In the data rows, 128 means zero.
Every row has a hidden score from 0 to 40. What is each row's score? 20 is about the middle. The score is a weighted sum of the row's numbers plus the product of two more (or one squared), each taken from its middle value.
[164, 106, 107, 186, 124, 142, 107, 172, 133, 158, 90, 125, 97, 102, 131, 97] -> 19
[152, 129, 124, 180, 128, 126, 140, 122, 116, 140, 141, 161, 152, 116, 111, 139] -> 27
[134, 78, 88, 153, 106, 146, 83, 175, 111, 143, 110, 132, 138, 148, 98, 152] -> 25
[122, 130, 123, 96, 92, 116, 155, 94, 83, 118, 117, 121, 177, 113, 113, 175] -> 17
[147, 92, 141, 172, 130, 143, 102, 160, 123, 162, 73, 128, 123, 70, 109, 146] -> 20
[167, 143, 108, 132, 148, 146, 149, 145, 211, 157, 103, 128, 103, 88, 136, 73] -> 23
[155, 137, 142, 151, 150, 110, 113, 138, 141, 120, 139, 118, 86, 128, 159, 80] -> 17
[78, 96, 135, 110, 63, 189, 103, 199, 131, 122, 78, 62, 88, 154, 118, 110] -> 13
[96, 182, 145, 93, 185, 82, 210, 80, 94, 98, 167, 120, 105, 159, 155, 199] -> 13
[95, 185, 159, 78, 141, 82, 135, 74, 104, 103, 176, 172, 189, 154, 182, 141] -> 17
[163, 97, 142, 172, 144, 116, 155, 155, 152, 139, 62, 144, 148, 81, 128, 137] -> 17
[115, 184, 146, 97, 163, 113, 148, 71, 82, 72, 206, 184, 150, 135, 153, 142] -> 19
[132, 89, 133, 125, 141, 169, 118, 146, 96, 113, 150, 105, 139, 184, 101, 138] -> 29
[147, 148, 118, 156, 157, 101, 131, 122, 170, 142, 102, 174, 144, 93, 131, 140] -> 23
[124, 94, 121, 159, 107, 124, 103, 179, 147, 184, 68, 139, 133, 124, 100, 179] -> 18
[131, 87, 111, 149, 93, 143, 109, 177, 87, 129, 118, 140, 61, 111, 87, 154] -> 16
[148, 88, 109, 188, 134, 217, 102, 155, 160, 144, 82, 129, 109, 87, 150, 122] -> 17
[129, 114, 99, 125, 121, 179, 152, 141, 147, 135, 109, 104, 127, 152, 124, 121] -> 19
[126, 138, 118, 130, 144, 145, 129, 109, 121, 147, 124, 151, 155, 91, 94, 150] -> 26
[130, 104, 90, 150, 147, 132, 172, 138, 170, 121, 94, 138, 131, 123, 156, 34] -> 14
[140, 120, 146, 163, 109, 113, 92, 135, 173, 125, 126, 124, 99, 104, 164, 110] -> 19
[115, 85, 127, 159, 93, 135, 137, 167, 116, 70, 110, 131, 158, 108, 56, 135] -> 24
[120, 107, 130, 135, 78, 142, 236, 135, 104, 135, 112, 103, 142, 155, 98, 143] -> 25
[156, 65, 79, 134, 112, 80, 131, 138, 166, 121, 103, 129, 101, 160, 157, 85] -> 18
[110, 175, 142, 101, 140, 99, 127, 81, 171, 127, 176, 156, 72, 127, 206, 113] -> 18
[160, 146, 73, 124, 128, 104, 149, 132, 127, 136, 116, 177, 164, 100, 86, 130] -> 26
[133, 138, 124, 121, 144, 112, 102, 125, 126, 172, 113, 159, 150, 95, 107, 124] -> 26
[127, 170, 151, 109, 156, 109, 121, 94, 120, 103, 155, 118, 86, 144, 177, 110] -> 16
[118, 91, 146, 149, 92, 149, 100, 164, 103, 153, 99, 115, 100, 156, 136, 134] -> 15
[148, 133, 111, 172, 137, 110, 99, 153, 151, 174, 116, 161, 111, 82, 158, 144] -> 20
[153, 87, 126, 142, 89, 177, 100, 174, 123, 167, 109, 138, 133, 135, 97, 134] -> 26
[100, 178, 139, 105, 136, 109, 165, 91, 109, 104, 160, 169, 172, 116, 141, 144] -> 21
[116, 140, 129, 96, 130, 179, 133, 104, 124, 109, 152, 131, 137, 130, 112, 137] -> 23
[142, 138, 162, 107, 80, 114, 145, 99, 74, 126, 159, 124, 168, 123, 105, 156] -> 31
[135, 102, 87, 119, 124, 141, 107, 128, 143, 116, 143, 154, 139, 109, 90, 128] -> 23
[130, 133, 143, 98, 128, 82, 161, 95, 87, 135, 123, 102, 113, 148, 91, 121] -> 29
[124, 148, 164, 105, 114, 113, 115, 114, 104, 101, 150, 114, 117, 152, 121, 117] -> 23
[118, 138, 152, 91, 114, 144, 129, 116, 115, 87, 165, 65, 93, 179, 117, 107] -> 20
[202, 82, 119, 186, 108, 144, 126, 173, 165, 196, 90, 115, 115, 87, 98, 116] -> 35
[136, 129, 115, 140, 123, 136, 146, 112, 117, 149, 123, 176, 206, 116, 79, 163] -> 25
[115, 133, 123, 88, 125, 150, 137, 111, 102, 95, 144, 95, 96, 157, 112, 93] -> 18
[115, 145, 112, 110, 117, 138, 152, 117, 113, 105, 147, 108, 149, 134, 130, 128] -> 19
[170, 100, 95, 153, 135, 99, 147, 142, 137, 135, 85, 143, 149, 118, 151, 119] -> 18
[129, 141, 142, 102, 134, 131, 137, 106, 132, 94, 159, 101, 114, 123, 139, 103] -> 17
[138, 123, 128, 127, 145, 144, 124, 130, 109, 126, 121, 143, 136, 120, 104, 136] -> 22
[143, 77, 140, 142, 91, 183, 134, 157, 89, 161, 139, 119, 149, 121, 124, 169] -> 29
[110, 68, 129, 145, 111, 155, 97, 179, 105, 131, 107, 114, 132, 104, 97, 137] -> 18
[114, 95, 120, 152, 108, 124, 142, 150, 116, 144, 81, 147, 142, 92, 96, 165] -> 18
[113, 173, 114, 106, 144, 104, 150, 109, 117, 91, 128, 169, 182, 96, 135, 132] -> 16
[162, 125, 103, 157, 131, 164, 134, 126, 146, 168, 105, 143, 94, 89, 126, 102] -> 27
[116, 196, 145, 105, 174, 105, 139, 76, 104, 96, 173, 156, 130, 144, 178, 115] -> 16
[167, 86, 119, 189, 140, 139, 122, 169, 180, 142, 87, 129, 124, 123, 119, 95] -> 25
[126, 106, 116, 157, 134, 130, 69, 162, 144, 129, 80, 114, 115, 173, 134, 134] -> 7
[142, 108, 120, 166, 116, 166, 113, 176, 130, 122, 100, 106, 133, 116, 106, 145] -> 23
[110, 174, 152, 91, 184, 78, 107, 70, 67, 108, 177, 186, 153, 126, 141, 188] -> 19
[115, 121, 119, 135, 122, 148, 136, 141, 153, 159, 153, 129, 110, 121, 86, 120] -> 28
[120, 115, 105, 139, 83, 166, 105, 124, 118, 145, 131, 145, 145, 123, 128, 155] -> 21
[152, 100, 125, 170, 101, 147, 113, 157, 70, 165, 111, 122, 135, 78, 110, 146] -> 23
[104, 193, 121, 113, 177, 110, 134, 78, 150, 132, 135, 137, 110, 107, 167, 140] -> 21
[105, 182, 163, 98, 129, 66, 132, 76, 94, 82, 173, 161, 93, 132, 212, 150] -> 12
[131, 156, 134, 118, 142, 102, 145, 103, 191, 118, 157, 188, 148, 121, 210, 98] -> 15
[112, 135, 144, 106, 108, 120, 145, 102, 91, 76, 157, 148, 153, 113, 77, 161] -> 26
[131, 157, 162, 90, 115, 138, 121, 113, 117, 103, 121, 115, 156, 152, 126, 122] -> 21
[132, 115, 135, 137, 45, 156, 103, 149, 126, 130, 119, 79, 98, 188, 106, 114] -> 26
[103, 151, 100, 126, 186, 94, 139, 119, 209, 135, 156, 151, 127, 134, 158, 97] -> 14
[123, 128, 119, 111, 145, 115, 123, 132, 166, 155, 136, 173, 104, 102, 150, 141] -> 17
[123, 153, 120, 106, 184, 95, 195, 86, 109, 110, 142, 212, 201, 104, 107, 181] -> 22
[131, 174, 150, 102, 190, 77, 116, 78, 155, 85, 166, 144, 99, 142, 208, 134] -> 15
[106, 193, 156, 96, 163, 99, 145, 70, 88, 114, 197, 159, 136, 112, 131, 145] -> 25
[83, 102, 220, 104, 89, 142, 131, 99, 57, 94, 185, 104, 131, 156, 121, 158] -> 25
[165, 125, 122, 108, 113, 149, 130, 107, 70, 125, 144, 117, 162, 136, 115, 150] -> 28
[130, 136, 125, 102, 148, 146, 115, 119, 125, 126, 121, 77, 97, 245, 111, 94] -> 13
[131, 151, 142, 98, 133, 114, 129, 88, 101, 130, 183, 136, 143, 142, 103, 114] -> 29
[141, 80, 142, 171, 82, 121, 108, 172, 120, 143, 108, 127, 110, 125, 85, 136] -> 26
[144, 154, 125, 111, 120, 149, 140, 122, 145, 113, 125, 69, 105, 140, 154, 117] -> 19
[93, 136, 124, 114, 148, 70, 121, 99, 133, 115, 132, 140, 162, 151, 132, 147] -> 16
[144, 120, 114, 145, 153, 94, 120, 136, 165, 142, 113, 119, 144, 99, 155, 96] -> 21
[139, 92, 134, 173, 74, 157, 80, 185, 119, 145, 85, 48, 79, 155, 115, 126] -> 16
[120, 175, 203, 114, 166, 114, 129, 95, 119, 119, 152, 146, 150, 145, 126, 142] -> 27
[131, 134, 141, 122, 149, 203, 169, 132, 159, 140, 132, 151, 105, 38, 129, 106] -> 16
[153, 120, 136, 110, 113, 92, 139, 108, 140, 122, 141, 143, 117, 189, 117, 145] -> 27
[119, 116, 135, 104, 115, 149, 122, 117, 109, 92, 150, 100, 69, 160, 120, 164] -> 19
[116, 186, 186, 90, 160, 81, 160, 68, 115, 87, 156, 159, 116, 138, 159, 105] -> 30
[140, 118, 50, 132, 157, 153, 123, 119, 101, 150, 104, 146, 66, 142, 137, 130] -> 9
[115, 214, 146, 90, 155, 79, 155, 63, 136, 111, 187, 190, 152, 126, 168, 161] -> 26
[140, 137, 135, 155, 203, 91, 110, 122, 132, 79, 135, 172, 149, 92, 165, 169] -> 33
[96, 92, 156, 162, 85, 126, 107, 179, 111, 136, 95, 143, 127, 123, 96, 152] -> 20
[138, 69, 111, 107, 124, 132, 129, 125, 119, 113, 139, 106, 130, 137, 135, 152] -> 29
[112, 155, 139, 127, 193, 99, 130, 110, 106, 129, 139, 153, 161, 81, 142, 144] -> 19
[134, 151, 112, 97, 154, 164, 138, 119, 175, 63, 128, 122, 106, 145, 135, 99] -> 14
[134, 84, 98, 147, 92, 183, 90, 158, 152, 150, 102, 80, 112, 95, 114, 122] -> 19
[134, 150, 109, 98, 159, 128, 141, 110, 118, 101, 142, 139, 198, 118, 102, 139] -> 29
[117, 107, 136, 105, 97, 148, 135, 138, 134, 149, 146, 127, 170, 116, 113, 153] -> 25
[96, 185, 108, 100, 174, 96, 154, 72, 87, 147, 180, 174, 133, 88, 168, 140] -> 16
[123, 150, 153, 117, 136, 100, 148, 119, 160, 107, 152, 121, 110, 144, 193, 91] -> 14
[108, 109, 136, 164, 123, 135, 119, 146, 141, 203, 76, 179, 160, 96, 154, 177] -> 15
[140, 95, 228, 170, 60, 142, 123, 162, 113, 138, 116, 86, 145, 121, 107, 145] -> 31
[152, 121, 108, 168, 124, 137, 111, 172, 151, 166, 84, 138, 108, 100, 119, 140] -> 21
[124, 95, 123, 130, 114, 169, 130, 150, 143, 145, 102, 69, 145, 160, 99, 95] -> 22
[127, 177, 128, 104, 194, 76, 143, 98, 152, 137, 149, 173, 173, 119, 161, 107] -> 21
[113, 114, 120, 142, 153, 120, 106, 138, 198, 130, 121, 179, 104, 87, 156, 155] -> 14
[110, 142, 114, 123, 169, 137, 124, 118, 129, 138, 120, 169, 142, 95, 147, 131] -> 15
[118, 128, 122, 116, 134, 149, 133, 140, 142, 143, 119, 155, 152, 132, 104, 132] -> 24
[145, 160, 83, 111, 148, 94, 146, 83, 156, 131, 139, 136, 129, 113, 173, 138] -> 19
[136, 88, 123, 177, 61, 165, 97, 191, 135, 135, 87, 43, 136, 134, 71, 125] -> 25
[121, 114, 117, 133, 121, 155, 136, 136, 118, 158, 106, 111, 131, 148, 105, 127] -> 20
[155, 85, 112, 151, 121, 130, 83, 167, 101, 188, 95, 98, 123, 135, 106, 204] -> 22
[128, 127, 98, 97, 173, 142, 121, 114, 116, 115, 136, 121, 138, 124, 127, 101] -> 17
[104, 98, 132, 165, 103, 147, 134, 176, 114, 134, 106, 124, 147, 109, 110, 189] -> 18
[102, 140, 145, 99, 138, 119, 114, 86, 67, 104, 151, 140, 171, 126, 106, 186] -> 19
[129, 131, 141, 106, 139, 112, 130, 98, 168, 156, 145, 124, 128, 140, 122, 105] -> 33
[110, 156, 181, 113, 111, 124, 139, 93, 81, 110, 154, 127, 159, 159, 113, 137] -> 24
[97, 137, 209, 92, 110, 115, 126, 110, 104, 127, 143, 105, 115, 155, 142, 113] -> 33
[154, 93, 172, 104, 89, 123, 110, 123, 177, 146, 139, 81, 125, 160, 105, 131] -> 36
[108, 161, 106, 104, 156, 104, 118, 95, 176, 121, 143, 127, 96, 108, 170, 123] -> 12
[107, 131, 109, 92, 146, 110, 125, 116, 118, 126, 147, 131, 139, 124, 138, 101] -> 12
[113, 116, 165, 114, 112, 121, 133, 124, 92, 132, 128, 109, 152, 152, 90, 101] -> 27
[142, 128, 111, 123, 111, 125, 144, 136, 144, 160, 121, 84, 105, 151, 116, 101] -> 27
[123, 94, 71, 107, 131, 125, 167, 158, 120, 142, 113, 117, 169, 126, 98, 109] -> 19
[127, 85, 73, 117, 136, 153, 158, 137, 165, 140, 126, 106, 130, 134, 110, 92] -> 20
[136, 134, 135, 103, 163, 114, 144, 98, 109, 106, 146, 164, 166, 117, 149, 132] -> 22
[113, 146, 142, 109, 137, 110, 139, 112, 135, 148, 122, 147, 191, 127, 72, 128] -> 32
[134, 159, 117, 130, 175, 110, 122, 102, 151, 110, 145, 156, 140, 106, 130, 104] -> 21
[114, 87, 163, 167, 97, 166, 121, 162, 124, 158, 97, 137, 131, 103, 155, 162] -> 17
[143, 132, 132, 114, 119, 146, 142, 114, 148, 114, 127, 106, 130, 117, 115, 109] -> 25
[127, 133, 97, 155, 145, 115, 148, 119, 113, 170, 133, 171, 128, 83, 148, 156] -> 20
[120, 113, 117, 125, 120, 129, 115, 92, 113, 117, 107, 146, 220, 111, 122, 136] -> 17
[146, 100, 135, 166, 76, 204, 103, 188, 177, 140, 74, 72, 61, 148, 121, 81] -> 25
[105, 97, 123, 129, 116, 127, 96, 127, 97, 92, 121, 121, 152, 104, 88, 147] -> 21
[164, 84, 109, 146, 118, 177, 97, 170, 121, 156, 129, 125, 119, 133, 133, 110] -> 25
[135, 163, 133, 95, 128, 134, 152, 112, 113, 93, 152, 125, 123, 144, 129, 117] -> 20
[90, 149, 123, 117, 194, 114, 127, 110, 202, 127, 128, 113, 87, 136, 185, 121] -> 13
[91, 157, 127, 104, 148, 96, 118, 88, 127, 106, 142, 131, 153, 106, 175, 122] -> 12
[124, 161, 103, 86, 182, 113, 153, 96, 148, 114, 135, 141, 111, 120, 195, 109] -> 9
[145, 107, 99, 169, 161, 121, 126, 125, 173, 128, 70, 120, 110, 133, 152, 58] -> 10
[90, 146, 122, 126, 144, 114, 142, 106, 119, 117, 149, 98, 129, 147, 114, 138] -> 19
[137, 108, 160, 195, 127, 133, 125, 137, 128, 142, 117, 134, 117, 153, 94, 119] -> 22
[149, 110, 136, 153, 115, 162, 130, 165, 120, 141, 81, 85, 129, 134, 122, 100] -> 16
[137, 147, 144, 123, 103, 133, 113, 125, 82, 126, 174, 101, 138, 148, 118, 141] -> 26
[115, 109, 120, 116, 100, 119, 147, 106, 134, 131, 138, 119, 112, 147, 150, 152] -> 21
[149, 142, 112, 121, 159, 171, 168, 142, 151, 89, 117, 154, 104, 138, 125, 134] -> 18
[107, 169, 87, 69, 155, 107, 170, 103, 146, 109, 148, 169, 166, 103, 149, 173] -> 14
[139, 99, 244, 137, 86, 143, 130, 156, 83, 161, 153, 94, 165, 129, 91, 181] -> 38
[92, 184, 155, 40, 163, 71, 155, 83, 99, 94, 185, 193, 145, 102, 143, 158] -> 12
[129, 143, 152, 112, 99, 133, 131, 116, 94, 115, 121, 91, 104, 171, 141, 115] -> 18
[136, 114, 130, 163, 103, 134, 90, 173, 99, 155, 93, 148, 124, 126, 105, 153] -> 17
[108, 156, 100, 119, 186, 96, 118, 91, 152, 133, 152, 167, 149, 140, 146, 146] -> 19
[101, 146, 199, 99, 106, 124, 130, 110, 86, 103, 142, 132, 134, 149, 112, 147] -> 28
[105, 95, 139, 146, 62, 190, 86, 170, 88, 122, 121, 86, 145, 140, 91, 171] -> 21
[157, 109, 130, 160, 119, 164, 92, 174, 131, 139, 115, 72, 85, 146, 120, 115] -> 22
[130, 145, 85, 112, 175, 124, 140, 99, 119, 107, 172, 134, 123, 136, 132, 27] -> 9
[111, 165, 129, 117, 170, 98, 119, 98, 150, 139, 136, 183, 160, 101, 173, 153] -> 18
[133, 108, 176, 112, 131, 118, 145, 116, 93, 160, 163, 137, 183, 141, 115, 142] -> 32
[115, 198, 154, 89, 174, 85, 151, 92, 92, 92, 182, 157, 125, 122, 165, 109] -> 13
[157, 128, 110, 152, 128, 179, 88, 163, 129, 137, 83, 83, 74, 114, 109, 104] -> 17
[115, 191, 124, 84, 179, 74, 136, 75, 114, 99, 165, 168, 92, 94, 188, 140] -> 9
[132, 191, 151, 126, 193, 86, 104, 84, 175, 45, 160, 153, 94, 136, 159, 104] -> 17
[121, 137, 122, 135, 150, 121, 105, 138, 179, 107, 106, 132, 96, 118, 156, 116] -> 13
[132, 141, 154, 89, 105, 134, 166, 147, 130, 106, 139, 86, 180, 177, 200, 123] -> 19
